(in the rows, 128 means zero)
Rotation paths and how fast each direction turns (degrees per step)
Each turn is a multiple of 5 degrees from 10 to 175, or 0.
Each row of a path follows its step; steps can be skipped.
path 1
step 2: [129 120 132 124 126 130 127 125 129 119 125 126 127 126 121 126 123 123
 121 130 130 126 137 124 130 130 132 134 132 140 114 127 131 116 133 131
 118 127 125 126 131 125 132 124 128 131 126 127 120 129 128 120 116 124
 127 129 126 137 126]
step 3: [132 127 122 123 129 120 130 134 128 121 121 125 128 130 137 119 129 124
 126 132 130 123 120 124 131 130 124 128 125 122 118 125 122 133 125 122
 131 128 125 129 130 129 127 130 112 125 125 121 134 133 133 136 121 135
 127 122 124 125 137]
step 6: [138 127 121 130 137 122 119 122 124 128 125 126 123 131 138 131 125 128
 123 125 133 139 132 128 133 131 129 126 127 136 116 124 127 129 131 127
 129 122 134 129 127 138 124 125 132 134 123 127 123 129 130 124 128 125
 135 137 119 121 124]
step 8: [124 129 131 125 123 130 118 120 128 121 129 139 135 132 135 124 132 123
 132 124 132 128 127 129 131 127 135 137 133 124 131 125 133 135 125 129
 133 118 128 131 128 125 129 128 130 127 128 131 126 120 122 135 122 144
 127 118 130 134 126]
step 14: [133 139 124 120 130 124 131 126 135 129 126 124 129 129 132 132 122 142
 127 126 125 132 133 133 139 134 122 124 135 129 134 122 133 130 130 118
 124 133 123 135 134 125 134 126 133 129 121 130 128 134 125 127 121 124
 130 120 129 133 127]
step 16: [121 123 132 133 124 125 129 129 127 116 129 132 125 125 127 147 137 123
 129 135 130 123 120 130 133 133 134 122 130 128 126 135 130 123 130 125
 131 133 129 127 129 125 138 123 123 125 126 132 130 125 126 135 133 132
 130 132 119 132 124]
step 22: [133 130 124 125 130 123 125 127 127 125 141 123 126 132 134 126 134 115
 131 129 137 134 135 124 132 128 120 137 119 118 133 134 136 131 125 132
 125 132 121 127 126 124 129 127 130 124 122 128 131 134 126 127 131 122
 136 124 131 131 135]
step 28: [130 129 127 126 131 132 129 131 137 130 122 129 121 129 130 135 126 118
 128 125 131 126 126 126 127 134 122 124 120 123 129 124 135 130 127 129
 121 129 131 135 145 134 131 127 121 130 132 127 124 126 137 120 126 133
 120 134 129 129 116]
Directions:
[130 126 127 129 132 129 128 128 130 127 128 127 127 126 132 129 127 125
 127 129 129 129 129 127 128 126 128 126 128 129 128 129 126 129 130 129
 128 129 128 127 127 129 127 126 127 127 127 127 127 129 129 128 130 130
 125 127 128 130 128] => 115
[129 130 127 129 128 129 129 127 128 129 126 128 127 130 128 125 128 130
 129 127 130 127 127 129 129 128 130 130 129 131 128 129 128 128 130 127
 129 128 129 126 128 127 125 125 126 129 126 125 129 130 126 128 127 129
 125 130 127 127 129] => 120
[127 127 126 129 131 129 127 127 127 126 129 128 128 129 130 126 129 127
 129 125 129 127 127 131 126 128 126 127 127 128 127 126 131 129 126 128
 128 127 129 130 129 129 126 127 128 127 129 129 126 127 127 128 125 128
 126 127 129 124 128] => 160
path 2
step 1: [128 125 125 128 133 127 129 131 132 126 130 135 132 135 131 137 121 130
 123 126 121 129 131 137 125 139 125 125 130 120 133 128 136 125 122 125
 131 126 120 126 134 128 132 125 126 118 133 132 140 137 125 116 137 126
 129 133 133 128 133]
step 6: [124 130 132 133 130 122 135 125 117 132 128 123 133 128 140 136 119 124
 118 126 132 128 130 133 125 132 129 124 128 130 129 126 129 121 126 139
 126 132 119 123 135 134 122 134 125 128 124 129 131 138 127 136 129 121
 133 119 126 131 127]
step 7: [127 134 129 126 136 123 130 125 130 121 129 136 116 126 127 122 135 132
 129 129 131 123 125 132 138 131 128 121 129 129 137 128 131 122 143 131
 118 134 118 125 132 127 128 121 128 122 126 125 129 135 130 130 120 128
 130 120 132 131 125]
step 11: [125 129 120 131 131 124 134 125 126 119 132 125 122 128 123 134 127 133
 115 128 132 133 128 123 130 132 135 131 128 124 133 124 129 118 126 131
 136 131 124 120 133 123 140 141 132 122 138 131 126 126 132 128 132 129
 135 129 123 126 124]
step 21: [121 120 128 137 136 126 130 122 128 128 124 122 122 142 123 138 123 127
 124 126 122 131 125 123 130 134 134 134 130 123 135 127 131 131 125 119
 131 131 127 134 133 121 126 124 123 121 123 129 140 133 124 126 130 127
 130 137 126 126 134]
step 32: [126 140 128 134 124 122 129 128 127 131 138 135 118 123 128 128 128 131
 127 132 128 128 130 125 135 139 123 131 122 125 118 134 122 128 133 117
 130 120 119 127 132 127 123 118 126 129 134 127 134 126 125 130 122 122
 126 126 121 131 123]
step 33: [121 126 128 131 135 126 121 121 125 134 125 121 122 132 132 144 120 135
 124 128 132 127 129 131 122 133 128 125 129 137 129 127 126 127 124 132
 127 121 128 125 140 135 134 123 126 124 129 126 129 134 124 129 133 122
 131 126 120 133 117]
step 36: [122 133 124 126 130 125 130 123 128 120 123 133 123 134 135 120 130 131
 122 120 126 122 123 134 123 130 122 130 138 128 129 137 131 119 121 121
 130 130 121 124 133 132 124 143 128 132 129 132 134 128 119 126 129 127
 132 120 123 130 123]
Directions:
[128 130 127 129 128 126 128 127 128 127 129 129 128 128 129 129 129 127
 127 126 129 128 127 130 124 130 126 127 126 127 128 129 129 126 130 128
 129 128 127 129 129 128 129 128 129 128 129 130 125 131 128 128 130 127
 125 125 132 130 127] => 10
[129 125 129 127 127 127 128 125 125 129 127 128 127 129 129 127 125 125
 127 129 127 128 125 127 126 128 127 126 128 128 127 127 128 130 127 131
 127 126 128 127 127 129 129 127 128 130 127 127 126 128 129 130 128 126
 127 129 128 127 129] => 175
[128 128 126 127 128 130 128 130 129 128 129 131 128 128 128 128 129 127
 127 130 128 127 127 127 132 128 127 128 130 128 127 126 128 130 129 131
 127 127 127 130 127 130 130 128 128 126 130 130 131 128 132 127 129 128
 126 127 130 128 128] => 120
[128 126 129 128 130 129 128 130 129 129 128 126 128 125 129 127 128 125
 128 128 127 130 128 128 125 128 127 127 128 128 125 127 131 128 129 127
 128 130 130 128 127 127 128 127 127 128 126 128 131 129 127 127 130 130
 126 131 129 128 127] => 85
